128 stands for zero in the data rows.
Here are some points, one per row:
[133 121   0   0 102 111 135 186  99 155 168 150 115 119  92 163  10 136
 167  90 129 113 144 119 147 123   0 138  91 118 153 141 118 160 114 127
 161 122 172 119 159 125 168 148 140 133 125 156 129 116 110 128 141 136
 112 134 126 112 126 125 102  26]
[178 103 155 158 131 108 151 135 167 133  99  60 145 179 145  96 137 102
 144 129 112  94 130 108 119 182 136 142 149  96 115  78  56 108 189 154
 163 139  96 129 118 175 100 127 140  93 173 120 149 126 142 117  30 109
 122   0 153 147 142 166 106 146]
[ 88 148 111 127  83 136 103 170 106 173 140 166  94  82 134 220 147 113
 117 112 108 191 146  92  73 117  88 160 120 177 184 120 229 180  80 135
 114 147 105 173 140   0 150 130  68 103 156 168  81 138 147 147 182 137
  75 151  92 122  61  47 121  80]
[ 20 185 111 119 137 199 141 151  77 124 199 203  78  82 107 179  97 156
 107 201 152 160 183 106 123  88  94 163 110 161 213 107 161 187  64 153
 150 123 129 113 186  73 158 156  81 129 143 151  76 139 134 111 190 122
 147 231  93 110 128 114 131  97]
[147 167 129  97 134 116 152 159 101 128 159 118 101 113 107 105 108 144
 142 132 152  83 118 155 170 141  91 193  86 168 144 185 139 175 113 105
 136  90 174  73 120 161 131 157 155 145   0 155 132  95 128   0 155 140
 152 167 121 118 167 161  72  92]
[155  81 129 113 152 112 169 132 148 127 138 104 119 136 129 134 115  46
 152  79   0  99 106  83  92 144 118 137  95 116  88  99 136 115 153 166
 173 149   7 138 124  97 123 137 169  89 140 166 163 133  87 156 118 126
   0 108 112 122 142 119 141 109]
[130 117 187 126 136 153 121  56 161  95 103 103 144 142 197  72 162 158
 141 150 103  96 170 142 109 110 138   0 151   0 106 111 108  75 125 140
 130 158 158 183 121 138  90 141 118 116 165  52 127 148 144 140  69 127
 140 112 120 138 112 122 141 126]
[ 84 143 102 113 100 105 143 174 124 146 119 185   0 105  99 132  80 134
 125 149 146 156 167 147 125 117 146 116  95 110 129 156 141 189  85 164
 106 112 116 124 134 107 205 142 107 105 100 143 114 181 151 120 147 151
 114 148 144 110 105  91 185  83]
[ 70 152 110  98   0 143 156 118 116 175 114 138 122  91  92 158  95 123
 208 111 133 121 140 141 135 146  91 153  87 123 105 127 168 167  66  99
 144  78 133 115 115 144 132 184 152 131 134 145 127 114 111 133 152 177
 165 152   0   0 135 112 124 114]
[129 114 120 121 136 168 158 128  99 103 131 123 128 131 165 149 157  99
 108 169 127 126 147 103  79  63 143  90 192 123 140   0 181 159 139  99
 144 243 114 198 171 118 153 133 106 103 160  98 103 155 189 161 110 143
 132 118 153 160  91  82 191 137]
[130  77 105 102  90  82 104  98 142 126 137  92  93 169 120  97 117  90
 142  66 110  82 163 151 150 193 139 141  89 161  84 153 135 103 156 116
 117 111 100 106 109 148 118 179 138 134 143 135 148  81 102 142 104 140
  92  78 123 124 138 133 136 137]
[  6 165 108 117 106 137 120 159   0 193 140 161  97   0  97 146 121 184
 121 142 160 150 171 155  91 103 107 178  94 156 147 129 155 181   0 121
 108 109 160 142 145  90 134 138  92 143 105 121  97 142 114 121 203 179
 125 185 100  99 105 108 144 106]
[158 131 127 139 138 149 118  99 140 154 132 170 130 130 174   0 135 131
 140 146 134   2 141 164 142 139 128 107 164  81 138 159 112 131 170 113
 164 120 111 123 122 190 142 113 160 187 121 107 131 146 172 112 111 154
 159 107 171 147 155 130 151 151]
[147 120 149 144 133 124 141 128 170  80 181 137 129 172 135 119 148 120
 125 118 134 148   0 104 177 152 132 169 117 158 151 140 144 153 192 141
  97 126 146 131  76 128 148  89 151 135 108 150 135 118  97 131 135   0
 112 108 141 161 170 182 116 167]
[137 138 152 132 115 135  37 139  84 158 153  91 137 118 108 147 111  91
 116 182 171 112 168 154  80 129 164  98 106 103 105 120 163  76 137  85
  75 108 140 137 155  85  89 149 140 157 182 143 125 170 127 194 124 179
 128 119 117 130  96 135 132 134]
[126 118 122 135  83 106 185 149 142 136 154 103 196 125 100 109 117 148
 163 112 131 136 126 140 201 156 132 165 136 163 156 179 140  99 118 120
 150  80 128  84 136 119 146 139 172 131  91 179 180   0 101 100 133 125
  98 139 120 121 178 187   0 124]
[145 182 153 164 167 188 129 113 125 126 124 111 165 158 245 129 121 178
  84 165 174 107 124 166 130 124 144  47 221 106 123  83  81 122 145 149
 129 205 137 171 121 137 127 112  87 149 134   0 117 152 127 153 129 166
 181 112 168 170 132 136 132 150]
[113 133 110 145 112 152 170 144 130 139 123 132 127 128 105 101 119 138
 133 137 145 113 149 181 155 141 114 118 119 134 160 173  67 109 160   0
 113 105 203  93 161 149  99 141 118 141 100 100 151 115 202 125 130 134
 175 114 123 115 169 162 131 115]
[127 120 136 172 135 125 158  11 126 129   7 141 175 131 130 140 157 103
 143 127 137 102 133 123 145 172 150  53 114  55  12 136 126 130 157 134
 135 159 122 137 128 165  17 136 143 155 154 156 142 121 153 121 104 159
 113 124 102 142 115 161 129 178]
[135 178 143 158 230 142 113 172 160  83 178 117 130 113 161 133 178 196
   0 189 187 142 104 130 114 103 151 138 156 146 142  92 105 133 139 109
 125 133 154 163 150 118 210 111  81 119 150 111  91 147 154 147 128 158
 166 130 176 170 103 110 172 147]
[161 105 120 130 134 151 117 142 169 138 126  50 185 155 161 142 171 110
  96 143 121 175 133 120 189 156 119 140 167 112 120 130  99   0 161 126
 170 118 136 139 141 192 108 105 182 148 138 110 176 134 140 131  70 156
 111 103 140 129 150 167 112 174]
[ 82 140 128 135 126 138  87 135 130 133 142 183 126 100 126 113  90 149
 121 146 102 146 160 136  13  91 110 141 116 126 129  80 137 140 111 186
  89 182 115 167 131  66 104 129 112 135 169 120 104 170 159 165 163 151
 119 185 145 129   0   0 203 132]
[143 156 231 211 203 126  71 154 141 107 134 104 167 156 118 127 152 102
  56 104 117 109 124 136 125 138 208 139 143 122 113 133 114  99 141 117
 108 123 178 129  86 192 182 104 121 158 174 111 105 145 139 161 114 101
 137 144 202 206 134  85 126 199]
[159 163 148 127 171 143 117  88 183 117 135  93 155 156 170 110 136 145
 131 130 173 120 133 130 177 113 162  81 174 108 153 122   0 106 129 109
 103 156 157 158 176 198 104 100 147 156  94  71 140 126 146 132 143 133
 198 103 147 204 195 147 153 149]
[115 127  88  99  65  92 135 113  79 207 128 136 100 123   0 143  98 142
 170 120  93 172 139 139 117 149  84 140  22 207 158 139 205 144  89 139
 115  42  96  72  97 109 144 197 162 163  73 221 142 128  75  98 163 128
 141 144  98  88 124 144  94  88]
[160 123 104 108 145  94 145 134 124 123 122 149 124 138 130 193 109 138
 151  81  92 204 117   0 118 135 131 132 131 147 139 131 145  97 148 198
 156 152 101 145 114 105 112 138 150   0 149 128 154 136  96 144 109 119
 100 118 155 123 133 142 134 143]
[124 105 102 113 138  26 116 150 144 149 114  85 137 138  82 105  98  87
 161  30 104 168 123  78 141 158 108 154 107 122 150 172 164 141 172 150
 128  88 106 104 126 148 148 115 141 101 131 160 166 112  15 129 108 141
 134 135  94 145 149 162 118 114]
[163 110 139 138 124  88 144 112 154  90  97 124 134 161 112 115 153 114
 140 114 149 138 112 124 139 134 174 117 155 135 113 171 117  95 147 130
 198 161 114 131  43 141  97 110 113 172 117 167 178 135  89 132 146  95
 127  93 128 120 164 126 148 158]
[174   0 124  99 147  80 158 100 164 138 102 126 106 146 114 139 112  41
 117 114  52 108  80 137 139 202 125 135 156 138 119 119 119 111 126 109
 158  90  50 123 101 110 105 148 209 117 150 150 171 139  97 140  70  97
  79  98 117 140 131 132  93  91]
[114 106 122 109  90  78 127 115 127 182 101 134 141 109 103 137 133 109
 164  96 170 143 112 180 161 129  99 170  33 198 122 220 153 132 138  96
 153  29 133   0 139 134 147 175 163 138  67 149 163  73 108  61 132  93
 146 155 100  87 172 163  76  98]
[113 174 147 139 130 181 111 163  83 116 141 187 127  87 144 130 135 211
  81 149 163 169 126 154  91   0 161 166 146 134 142  80 124 128 111 148
  98 143 167 177 149  97 147 113   0 164 138 117   0 170 181 136 179 145
 181 187 111 116  83 101 141 144]
[117 139  97 135 135 160   0 130 106 113 139 130 120 134 134 157 167 137
 131 123 132 142 113 154  87  89 124 143 160 125 129 148 101 132  76 116
   0 152 165 107 133 140 151 132  78 167 157 156 124 148 142 147 147 104
 151 136 138 100 110 122 168 137]
[162 126 173 179 176 133 134 141 163   0 129 145 166 162 190 146 186 148
 117 134 145 110  54 141 146 115 181 113 170 162 133  99 136 138 166 167
 103 154 121 139  85 149 140   0 123 131 160  78  97 154 151 142 150  71
 139 137 190 170 128 156 150 175]
[207 111 177 166 153 171 193  53 200 123  44 101 159 203 143 102 180 129
 163 162 100 116 143  97 154 143 162  99 182  69  40 125 102 143 165 145
 145 143 110 144 140 140  26  97 157  93 119  91 167 135 122 165  64 111
  85  92 176 132 144 153 136 130]
These points spread out most along one direction. Take the direction at right angles to it along which they spread out most. Go by this last direction. For each point below, how far along it does it lie, from 0 to 99? 50 is the average, and the first point above lies past it. One standard deviation of the points above along it is 16.
[114 106 122 109  90  78 127 115 127 182 101 134 141 109 103 137 133 109
 164  96 170 143 112 180 161 129  99 170  33 198 122 220 153 132 138  96
 153  29 133   0 139 134 147 175 163 138  67 149 163  73 108  61 132  93
 146 155 100  87 172 163  76  98] 75
[ 70 152 110  98   0 143 156 118 116 175 114 138 122  91  92 158  95 123
 208 111 133 121 140 141 135 146  91 153  87 123 105 127 168 167  66  99
 144  78 133 115 115 144 132 184 152 131 134 145 127 114 111 133 152 177
 165 152   0   0 135 112 124 114] 59
[129 114 120 121 136 168 158 128  99 103 131 123 128 131 165 149 157  99
 108 169 127 126 147 103  79  63 143  90 192 123 140   0 181 159 139  99
 144 243 114 198 171 118 153 133 106 103 160  98 103 155 189 161 110 143
 132 118 153 160  91  82 191 137] 27
[161 105 120 130 134 151 117 142 169 138 126  50 185 155 161 142 171 110
  96 143 121 175 133 120 189 156 119 140 167 112 120 130  99   0 161 126
 170 118 136 139 141 192 108 105 182 148 138 110 176 134 140 131  70 156
 111 103 140 129 150 167 112 174] 60
[ 88 148 111 127  83 136 103 170 106 173 140 166  94  82 134 220 147 113
 117 112 108 191 146  92  73 117  88 160 120 177 184 120 229 180  80 135
 114 147 105 173 140   0 150 130  68 103 156 168  81 138 147 147 182 137
  75 151  92 122  61  47 121  80] 35
[174   0 124  99 147  80 158 100 164 138 102 126 106 146 114 139 112  41
 117 114  52 108  80 137 139 202 125 135 156 138 119 119 119 111 126 109
 158  90  50 123 101 110 105 148 209 117 150 150 171 139  97 140  70  97
  79  98 117 140 131 132  93  91] 73
[124 105 102 113 138  26 116 150 144 149 114  85 137 138  82 105  98  87
 161  30 104 168 123  78 141 158 108 154 107 122 150 172 164 141 172 150
 128  88 106 104 126 148 148 115 141 101 131 160 166 112  15 129 108 141
 134 135  94 145 149 162 118 114] 70
[130 117 187 126 136 153 121  56 161  95 103 103 144 142 197  72 162 158
 141 150 103  96 170 142 109 110 138   0 151   0 106 111 108  75 125 140
 130 158 158 183 121 138  90 141 118 116 165  52 127 148 144 140  69 127
 140 112 120 138 112 122 141 126] 42
[113 133 110 145 112 152 170 144 130 139 123 132 127 128 105 101 119 138
 133 137 145 113 149 181 155 141 114 118 119 134 160 173  67 109 160   0
 113 105 203  93 161 149  99 141 118 141 100 100 151 115 202 125 130 134
 175 114 123 115 169 162 131 115] 54
[147 120 149 144 133 124 141 128 170  80 181 137 129 172 135 119 148 120
 125 118 134 148   0 104 177 152 132 169 117 158 151 140 144 153 192 141
  97 126 146 131  76 128 148  89 151 135 108 150 135 118  97 131 135   0
 112 108 141 161 170 182 116 167] 59
[133 121   0   0 102 111 135 186  99 155 168 150 115 119  92 163  10 136
 167  90 129 113 144 119 147 123   0 138  91 118 153 141 118 160 114 127
 161 122 172 119 159 125 168 148 140 133 125 156 129 116 110 128 141 136
 112 134 126 112 126 125 102  26] 58
[ 20 185 111 119 137 199 141 151  77 124 199 203  78  82 107 179  97 156
 107 201 152 160 183 106 123  88  94 163 110 161 213 107 161 187  64 153
 150 123 129 113 186  73 158 156  81 129 143 151  76 139 134 111 190 122
 147 231  93 110 128 114 131  97] 30
